The rows of Z fall into 4 groups, which share some directions, and each row is roughly a mix of its group's hidden directions.
Z (104 x 10):
[[-23 -15 -11  19  11  25 -14   5   6   3]
 [  4  15 -24   4   1   3  11 -17 -30   7]
 [-15   3   9 -25  10   1  19 -12 -26  -7]
 [-27 -14  27   5  -8   5 -14  -4  12  11]
 [ 25  -7   7  22   7  -9 -11 -27  -4   4]
 [ 14 -16  19  34  11   4   8   7   3   3]
 [-32  10  -3 -26   1   3  -1  18  10  -1]
 [-17   3   8 -10  27  26  -6   1   4  17]
 [ 32   5   9  -4  -3 -29  -2  -4  13  -6]
 [-37 -11   6  14   9   6 -16  10   7   3]
 [  3   1   1 -25 -20  23  -9  -1   5 -24]
 [  8  -6  18  29  12 -18 -10 -20   2   1]
 [ 10   9 -36 -16 -10   2  -5  -9   7 -15]
 [-11 -23  15  21   6   1 -20 -14  16  -8]
 [ 24   1 -20 -17 -21  -8 -13 -17  -5  -2]
 [ 12   0   6   9  17 -15  -6 -23 -16  25]
 [-36   0 -11  12   3  19 -13   7  -1   7]
 [ 26   1   2 -22 -20  -1 -11 -16   2 -18]
 [ 14 -15  -7   4  34 -10  20  -7  -5   4]
 [  5  -2 -20  -6  -7  26  19  25   2  -6]
 [-32  -7  15  -7 -13  17 -15   5  13  -6]
 [ 40   4  -8  -9  -8  -5  10 -17  -4  -4]
 [-23  -8   9   6   4  -9  36   9  -8  -5]
 [-34   5 -10  16  11   3 -19   0  -3  13]
 [-22   1 -17  -4  -5  32   5  15   0 -12]
 [  1   0   4 -20 -27  15  -4  18  16 -17]
 [-16 -17  21 -19 -11  21 -16   0   9  -4]
 [ 22  18 -18 -16 -11  -2  19  14 -10   8]
 [ 31 -12   3  -6 -16  11  22   7   6 -12]
 [ 27 -17 -16  -4  -3  20  -4  16  16   3]
 [ 19  11  14 -17   3 -30  -9 -14   4  -7]
 [ 11  20 -21  13  -5  -8   2 -24 -21   6]
 [-20 -20  16 -12  -2  23 -15   8  13  -7]
 [ 18  18   6 -14   3 -21  23  -9 -16   4]
 [ -9  10 -29  23  15  10   7  16  -8  -2]
 [  2 -13  16   6  -3  -2 -23  -6  32 -11]
 [-30 -10   1   2  -2  26 -17  10   9  -9]
 [ 25  -6  21   4   2 -29  11 -10   3   8]
 [ 12  -2   3  17  18 -15 -13 -19 -19  19]
 [  2 -16  35  -5   3 -10 -21  -2   7  10]
 [ 17 -13  11  22  16  25  10   2  -6  12]
 [ 16   9 -28  -9  -8  22  14  15  -6   6]
 [-21 -11  12  23  12 -15  17  -1  -5  18]
 [-35   8   9  -7   8 -18  -9   7  16  -5]
 [  5  -7   6  25  29 -13 -15   3  -5  14]
 [-15 -10  13 -11 -14  18 -12  13  24 -15]
 [ -1 -10  26  -1   2   6  -4 -28   6 -25]
 [-13 -21  18  -8   3  13 -12  11  26 -10]
 [ 32   6   8  -1  -4 -20  25  -8   0   1]
 [ 21  -6 -21 -22 -24  10   1  14   2   0]
 [  8 -12  34 -17  -3 -16  -8  -9  -2  14]
 [ 15 -10 -23   0  -6  12 -30 -16  -2  -3]
 [ 13  -3   3 -19 -29  11 -10   6  15 -20]
 [  6   8   4  -1   3 -16 -17 -37 -13   6]
 [-16  -4   6  -9 -19  18  -7  16  24 -17]
 [ 20  -1  20 -12  -8 -15  -2 -25   2 -18]
 [ 22  -8 -27  -4 -12  16  10  17   8 -10]
 [-37   3  -1  10  21   5  -1   8 -10  11]
 [ 10  -7  25  -2 -13 -28 -11 -11  14 -10]
 [  0  14 -28   4  -3  10   6 -20 -26   2]
 [-25  -5  -1 -11 -13  31 -11  11   3  -9]
 [ 14 -10  14   6   4 -12 -21 -33   0   6]
 [-15  -5   2  -3  -4  13  18  37   8  -3]
 [ 19 -18  -5   0 -21  -6  -1  26  18  -6]
 [-42  -1   3  -7   6  14   0  -1 -13   1]
 [ 22  -4 -15 -14 -24  14 -20  -1   8 -11]
 [-10 -16   6  -3 -13  23 -21   1  18 -20]
 [-17  10 -13 -11  -4  20  24  20  -9  -6]
 [ 15  16 -11   6   7 -23  26  14 -10   7]
 [ 26   5   6   6   0 -34  14  -3  -1  12]
 [  1   8   7   0  -7 -13  11  36  21  -6]
 [ 35   6  -7  -2  11 -19  14 -10 -13   3]
 [  5   6 -35  20   3  16  -3  15  -2   2]
 [-20   1 -16  -9   1  26  16  20 -11  -5]
 [ -7   3  -5 -17 -20  26   0  22  10 -13]
 [-25  11   4 -18 -13 -28  -9   2   6  -8]
 [ 16   8  -7   8  16 -26   9 -13 -16  18]
 [ 16   2  22  -3  -1 -35  -1  -7  14  -4]
 [ -6   9  -4  15  21 -23 -15 -13  -8  21]
 [  7   6  -4  17  22 -21  16 -10 -15  20]
 [-20   9 -18  21  18  -2 -13  -2 -10  19]
 [ 41   3  -1 -11  -8  -9   8   0   7 -12]
 [ 12 -11  21  16   7 -23   7 -14   0  22]
 [  7  10 -22 -29 -10  -2 -17 -19  -3   2]
 [  7 -12  -2  17 -11   3  20  31  10 -12]
 [-20  -1  -1 -13  -8  21   8  30  10 -11]
 [ 22  10 -15  12  15 -25  18   3  -8   2]
 [ 18  -8   9 -16  -4  -7 -28 -17   1  20]
 [ 22 -10   8  -9 -22   6  12  13  18 -20]
 [ 23   5   1  11  10 -28  17 -10  -8  15]
 [-21 -10  26  -5  -8  12  -5   2  17 -22]
 [  9  -7 -10  -7 -16  24  19  19   6 -20]
 [ -1  -5  25   8  19  -8 -20 -18   1  18]
 [  0   8  11  25   1 -18  11 -22 -21  -8]
 [  0 -19  23  -5  11   1 -22 -21  -9  14]
 [ -7  22 -29  12  -2   9  10   7 -21   2]
 [-14   4   0  -8 -14  10   9  33  18 -13]
 [-21  -7  31   6  14   0   0  19   7  12]
 [-15  11  15 -21  -6 -19 -17 -16 -11  12]
 [-36   0  -6   8  -2  18 -19   9   7   2]
 [  2  11 -28  28  19  -2   4   2 -12   4]
 [-37  -1   5   0  -6  14 -18   9  12  -3]
 [  4  -1  -5   2 -15  -1  17  26  21 -24]
 [ -8   3   3 -12 -17 -35 -18  -3  11  -7]]

Each list below has four rows that fit no group; the rest each fit one group, if only roughly. Name those rows in the order they come.
- Z178: [ 24  11   0  -6 -11  -7  33  16   0   3]
- Z699: [ 19  15  -7 -30 -17  -7  -9  -9 -11  -6]
- Z261: [-17  -8 -14   0  -9  30 -16  17  10  -6]
- Z748: [-33 -14   1  10  -3  26 -10   8   0   1]
- Z196: [-18 -10   7 -22 -18  27  -8  -6   4 -11]
- Z771: [ 37   7  -1 -13 -16 -14  11  -7  -1  -4]
- Z273: [-16  -5  10  -6  -5  33   9  10  11 -20]
- Z778: [-10  12 -25  22  24   4  -5   6  -8  13]
- Z954: [-16   3  18  33  16 -13  10  -1  -1  -7]
- Z553: [ 23   7   3 -10  -1 -26  22 -13 -12   9]
- Z595: [ 20  19 -32 -12  -6  17   0  -1  -7   2]
- Z265: [-33  -9  21  10   4  10 -16 -10   4   0]
- Z836: [  4   4 -16  24  14  -1 -15 -23 -18   9]
	Z748, Z778, Z595, Z265
- Z717: [ 14  15 -35   4  -2   1  -8  -3 -19  14]
- Z115: [ 19   4  -3  -9  -8  -9 -16 -32 -16   9]
- Z782: [ 14  -3  12 -21 -26  -1  14   3  15 -19]
- Z862: [-14  -7 -22   4  -1  33 -15  12   2   0]
- Z874: [-22   1 -18  14  16  17   4  17  -7  19]
- Z279: [ 26   0   1 -12 -20  -4 -10 -28  -9  -5]
- Z741: [-10   9 -18  -1   4  11  22  32  -7  -1]
- Z588: [ 17   5  21 -11 -19 -28   7   4  12  -5]
- Z547: [-13 -15  21 -17 -13  21   0   1  14 -18]
- Z376: [ 19   3 -25  18   9  -7  12   5  -9  23]
- Z26: [ 11  -5  13 -13 -24  12   0   5  19 -25]
	Z717, Z782, Z279, Z547
- Z306: [-10  -6  25 -29 -14  13  -7  -8   6 -12]
- Z450: [ 23   0  14   3  -2 -27  -8 -25   0   7]
- Z243: [ 19  -9   6   6 -16 -11   8  24  20 -16]
- Z247: [-31  -6 -11  14  15  19 -15   4  -5   7]
- Z822: [  3  16 -19 -12   4  -4  22  27  -4 -14]
- Z864: [-12 -17  28  -2  -3   2 -10   7  22 -19]
- Z715: [ 36   0   5 -10  -3   6  16 -16  -7 -14]
- Z454: [-18   8 -15  -3 -10  22   8  28   4 -11]
- Z908: [ 19   1 -20  -3 -10  12  21  19   4 -19]
- Z85: [  0  -6  -9 -13 -21  30 -11  13  11 -15]
	Z243, Z822, Z864, Z715
- Z611: [-11   6 -13  15  26 -12   0  -9 -19  21]
- Z646: [-18  10 -20  -9 -14  27  12   8  -8 -11]
- Z97: [-28  -4 -10  16  25  13  -7  -4 -12  11]
- Z505: [-28 -14   0  13   9  26 -17  -2   0   2]
- Z253: [ 18   6  24 -12  -8 -27   7 -13   2 -10]
- Z612: [  9 -11  19  11  10 -13 -25 -22  -2  13]
- Z552: [ -2  -1  25 -24 -14  -9   3   2  15 -23]
- Z856: [ 11  -7 -11 -10 -16  35   0   3   8 -18]
- Z879: [ 37  -5   8  -1  -6 -16  13 -19  -2   2]
- Z374: [ 11   9  -8 -27 -23 -21  15   3   1  -5]
- Z498: [ 29  -6   8   9  10 -17  11 -17 -10  19]
- Z810: [-20  -2  21 -18 -15  13 -12  -4  14 -18]
	Z505, Z879, Z374, Z810
- Z733: [-14  10  -2  11  17 -27  -1   2 -14  23]
- Z604: [ 30  10  10   1  -5 -29   9 -12   4  -6]
- Z913: [-18  -4  -7   2   6  22   7  36   3  -4]
- Z607: [-23 -10  25  -9 -14  -1   4  11  18 -17]
- Z325: [  4  -2 -25  21  12  20  14  19  -6  -3]
- Z502: [-35   0  17  17   7 -11 -12  -8  -8   3]
- Z79: [-18  -3 -16   0 -11  34   0  16   3 -10]
- Z629: [ -6   3  13 -12 -20   8  15  28  17 -11]
- Z290: [ 32  10  -5 -12 -17  -7  19  -2   5 -14]
- Z474: [-22   0  24  -1   6 -15 -22 -16   2  14]
- Z686: [ 21  11 -17   0  11 -18   3 -13 -21  17]
- Z541: [-14   1 -19  13   0   4  25  27   1 -11]
	Z604, Z325, Z502, Z290
- Z417: [ 21   9 -10  -2   9 -20  25 -13 -18   8]
- Z797: [ 22  13 -10   1   1 -23  19 -17 -16   7]
- Z991: [  6 -10  23   0   7 -22 -23 -22   0   5]
- Z785: [ 24   8   9  -5  -5 -35   5 -10  -5   7]
- Z510: [ 30   3  13 -17 -16 -11  12 -11   5 -14]
- Z574: [-22 -23  11  11 -12  20 -17   8  11   4]
- Z774: [ 23   4  -8  13   8   4   0 -33 -18   1]
- Z133: [  8  11 -24  15  23 -12   5  -7 -20  12]
- Z898: [-35   3  -4  23  12  -7  -9   6   0  14]
- Z517: [-18  11 -15  -7 -25  27  -8   0  -8  -8]
- Z967: [-28  -5 -14   5  11  18  14  21  -7   9]
- Z871: [-10 -20   8  -3  20  29 -13 -15   5  -2]
- Z462: [-22   3 -12  16  10  13 -24  -5  -7  21]
	Z991, Z574, Z967, Z871
- Z390: [-12   0 -27  10  -3  27   8  20  -2  -7]
- Z416: [ 21   9  11 -10 -18 -25   4 -23  -4   3]
- Z660: [ -5   4  12 -24   8   9 -21 -19  -9  22]
- Z584: [ -5 -11  12 -22 -31   4  -3  13  16  -8]
- Z690: [-36  -5  10  18  17  -1   0  12   3   8]
- Z985: [ 21 -13  13  13  14  -5   7 -31   1  -7]
- Z509: [-29   0  23   9   1 -11  14  22   2  -3]
- Z598: [ -4  17  21   1  14 -34  -5  -9  -1   7]
- Z492: [ 19  16 -18  10  19 -25  -2  -7  -9  10]
- Z801: [-26   5 -19  12   1  17   8   7 -18  17]
- Z773: [ -5  -3  36  -4  -7 -19   1  -7  12 -16]
- Z880: [-10   8 -25   6   8  12  21  26  -5  -7]
- Z373: [  0  19 -25   8  20  -7 -16  -8 -16  14]
- Z483: [  3  -8 -30   2   9  29   2  14  -2  12]
	Z584, Z598, Z801, Z483
- Z472: [-19  -3 -23   6  16  26  10   7 -16   0]
- Z443: [ 38  11 -10 -13  -3  -3   7 -11  -2 -13]
- Z132: [-22  -8  -4   6 -10  34  -4  14   3 -11]
- Z674: [-11   1  -1   1  28   0 -17 -21  -9  23]
- Z884: [-29   3   2  10  29   8   5  -9 -17   7]
- Z117: [ 13 -15  25   6  12 -16 -21 -14   8  10]
- Z687: [-30  -1 -12  16  18  11  -5  12  -7  16]
- Z724: [ 16   1   1 -11 -25   3   2   8  15 -30]
- Z766: [ 11   9 -19  15  20 -11  -7 -10 -16  22]
- Z311: [  8  -1  -7 -19 -30  13 -12  17  13 -10]
- Z589: [-18   1  -2  17  11   8 -11  35  11   0]
	Z443, Z132, Z674, Z724
- Z851: [-12  12 -30  -1 -12  24   2  15   5  -8]
- Z372: [-37 -14   9  12   3  11 -12 -12  -6   4]
- Z904: [ 31   6  13 -10  -7 -18  19 -13  -1  -6]
- Z72: [ 24  -2  16 -10  -1 -26  23  -4   2  -9]
- Z772: [ 38  -4  -8   3 -10  -2  17  10  10  -9]
- Z656: [ 33   5  -1   0  -2  -3  29  -1 -12   9]
- Z370: [ 35   2   3 -15 -12  -5  22   8  -7  -7]
- Z61: [-27   1   0   4  21   9   3  19  23  -8]
- Z945: [  0  11 -20 -17  -6  32   8  14  -9  -2]
- Z222: [  6  -2  13 -23 -20   3   7  10  15 -27]
	Z851, Z372, Z656, Z370
- Z336: [ 20   8  15  -7  14 -24  16 -12  -8  17]
- Z899: [ 17   7   6 -23  -4 -13 -17 -28  -6  -3]
- Z313: [ 15  -6  -8   0   5   5 -31 -29   1  -1]
- Z231: [ 11   0   1   8  10 -31 -14 -24 -10  10]
- Z765: [ 24   6  -2  14   6 -32   5 -18   1   6]
- Z641: [ 38  -8  12  -4  -1 -11  14 -14  -6   6]
- Z819: [-12  -4   2 -25 -22  20   8  12  13 -16]
- Z940: [  8  -5 -20 -15 -24  -6   1  24  14 -11]
- Z317: [ 16  12  -8 -16 -16  15  26  17   1  -8]
- Z274: [-19  -4  19 -17 -12  11 -18  -5   7 -23]
- Z124: [ 36  -8   2   0 -18 -10   7   1  13 -15]
- Z330: [ 23  11  -9  11   2 -23   8 -24 -13   7]
	Z336, Z899, Z313, Z124
- Z244: [ -8 -13  21 -18 -16  12 -17  -7  19 -10]
- Z25: [ 15  -5  24  -7  -5 -33   7 -12   1   9]
- Z714: [  7  -6  11  -4 -21  11  15  19  24 -16]
- Z315: [ 21   6 -22 -17 -24   1 -13  14   4   3]
- Z910: [ 27   2  -6  10   8 -26   5 -16 -10  15]
- Z418: [-20   3 -13  16  23  13  15  11 -10  17]
- Z427: [ 28 -13  -7  23  15 -19   8  10   2   0]
- Z718: [  0  -6  14   1  20 -33   4  -9  -6  20]
- Z802: [ -6  13  -2   6  26 -15  16  -8 -22  17]
- Z485: [  7 -11   0  -5   5  26  32  17  -4   0]
	Z25, Z427, Z718, Z485
- Z708: [ 22  11  -2  -8  -2 -29  26   0   7  -1]
- Z262: [ 21  13 -16   6   3 -17  12 -21 -19   9]
- Z807: [-15   3 -11  14  16   6 -20 -12 -16  24]
- Z728: [ 25   7  -3   3   5 -32   8  -8  -9  17]
- Z453: [-20  -4 -17   2  -6  35 -13  -2  -1 -11]
- Z446: [-25  -4  22  -3  13   6 -25  -8  -2  15]
- Z40: [ 16  -7  18 -23 -20  11 -15  -8  12  -8]
- Z3: [-19  -2  -4  21  14   3 -30  -6   0  17]
- Z623: [-33  -2  -3   6   5  20 -18  -6  -7  16]
- Z640: [ 32 -10   3  11   3   1 -12 -24  -6  13]
- Z585: [-27 -10   4  11   4  34  -7   5  -2  -4]
- Z308: [ 28   3   1   0   8 -17  17 -13 -14  19]
- Z651: [-20  -8  22 -10 -18   2  -3  11  22 -16]
- Z310: [ 20  -9  24  -6   7 -29   3  -5  12   6]
	Z446, Z3, Z585, Z308
